Questions about the matrix below. Indices start at 1.
1) Find the largest entry.
2) Find the entry just right of 131.
3) Find the entry just left of the centre entry.
4) Find the entry in the bottom-right corner.
5) Find the entry directly above 132.
6) Find the minimum.
7) Find the entry at row 2, column 2.
8) Find the entry at row 2, column 1.
[[108 110 115 118 111 148 151 142 120]
 [149 147 136 132 145 112 105 107 149]
 [111 143 140 138 118 144 137 119 116]
 [122 108 142 139 108 111 118 113 103]
 [144 104 115 113 137 105 115 140 145]
 [121 107 144 141 116 107 116 110 107]
 [115 121 116 124 108 143 148 141 115]
 [126 115 143 146 109 106 116 114 104]
 [146 108 112 114 131 114 127 144 136]
 [148 107 120 111 138 109 122 140 130]
 [139 128 137 142 134 107 111 112 119]]
1) 151
2) 114
3) 141
4) 119
5) 118
6) 103
7) 147
8) 149

118	118	99	104	128	132	101	100	132	124	122	105	100	108	128
The entry just left of the smallest entry -> 118
The entry just left of 108: 100
The entry just right of the centre entry is 132

Questions about the row below.
1) Report the entry just right of 151.
2) Report the entry just right of 147.
[145 147 120 123 133 151 113 138 126 122]
1) 113
2) 120

[[126 141 122 141 129 119 136 126 134 139]
 [135 145 134 113 117  98 111 127 144 115]
 [130 140 122 142 135 117 133 120 125 137]
 [136 120 121 126 133 117 137 119 147 137]
 [116 112 121 119 135 130 129 116 118 124]
 [135 120 129 130 124 123 133 130 139 118]
 [145 120 132 129 137 137 128 126 126 136]
 [140 139 129 137 136 128 125 125 120 140]]
Counting starts at 1.
The entry at row 2, column 1 is 135
Find the bottom entry of the column that holds the smallest entry.
Answer: 128
Find the entry directly below the smallest entry.
Answer: 117
Find the entry directly above the smallest entry.
Answer: 119
Find the bottom-left entry.
Answer: 140
Find the entry in the top-left corner.
Answer: 126
Find the entry in row 1 and column 3.
Answer: 122
The entry at row 1, column 2 -> 141
Find the entry in the bottom-right corner.
Answer: 140
Find the entry at row 3, column 1.
Answer: 130
The entry in the top-right corner: 139
The entry just left of 147 -> 119
Find the entry directly below 132.
Answer: 129
The entry just left of 123 -> 124
The maximum: 147
Find the entry at row 2, column 2.
Answer: 145
Find the entry at row 3, column 3.
Answer: 122
The entry just left of the smallest entry -> 117
Find the entry directly below the largest entry.
Answer: 118
The entry just right of 123: 133
Find the entry just right of the largest entry.
Answer: 137

Read these off the matrix that follows. Indices start at 1.
1) Give the bottom-left entry.
2) Give the largest entry.
3) Give the entry directly below 152.
4) Give the entry in the bottom-right corner.
5) Give the entry directly below the largest entry.
6) Give the bottom entry of the column that holds the smallest entry.
7) Give the entry in row 3 and column 1.
8) Give the entry at row 1, column 2.
[[154 150 136 141 152]
 [139 137 135 139 136]
 [135 135 138 133 135]
 [143 143 140 143 139]
 [139 143 144 137 140]
 [146 143 141 146 142]
 [134 137 132 135 132]
 [143 142 137 144 137]
 [145 142 136 139 141]
 [149 146 136 139 143]
 [135 133 134 135 132]
 [142 144 144 150 137]
 [144 141 140 147 138]
 [140 141 148 143 137]
 [135 135 131 134 135]]
1) 135
2) 154
3) 136
4) 135
5) 139
6) 131
7) 135
8) 150

[[129 128 150 126 119 127]
 [139 145 134 131 130 145]
 [122 136 110 118 120 143]
 [137 119 123 149 147 126]
 [129 108 124 136 144 109]
 [128 132 113 125 124 132]
 [122 111 129 111 129 109]]
Rows and columns are numbered from 1.
The top-left entry: 129
Read off the entry at row 1, column 3.
Answer: 150
Read off the entry just right of the largest entry.
Answer: 126
The entry at row 2, column 1 is 139
Read off the entry at row 3, column 1.
Answer: 122
Read off the entry in row 1 and column 2.
Answer: 128
Read off the entry just right of the smallest entry.
Answer: 124
Read off the top-right entry.
Answer: 127
The bottom entry of the column that holds the largest entry: 129
The entry in the bottom-left corner -> 122
The entry just left of 125 is 113
Read off the smallest entry.
Answer: 108
The entry directly below 125: 111
Read off the entry directly above 149.
Answer: 118
Read off the entry directly below the smallest entry.
Answer: 132
The entry in row 3 and column 2 -> 136

Questions about the row below.
1) Read off the third largest entry.
2) Read off the 3rd entry from the right.
3) Read off the entry just left of 131.
4) Read off the entry just left of the smallest entry.
5) Read off the first entry.
[144, 114, 101, 147, 149, 108, 131, 123, 121, 154, 116, 113]
1) 147
2) 154
3) 108
4) 114
5) 144

arr = [142, 110, 151, 148, 124, 113, 112, 143, 99, 114, 152]
The second entry from the right is 114
Read off the median of all entries.
A: 124
The 1st entry -> 142
The 5th entry from the end -> 112
The third entry from the right: 99
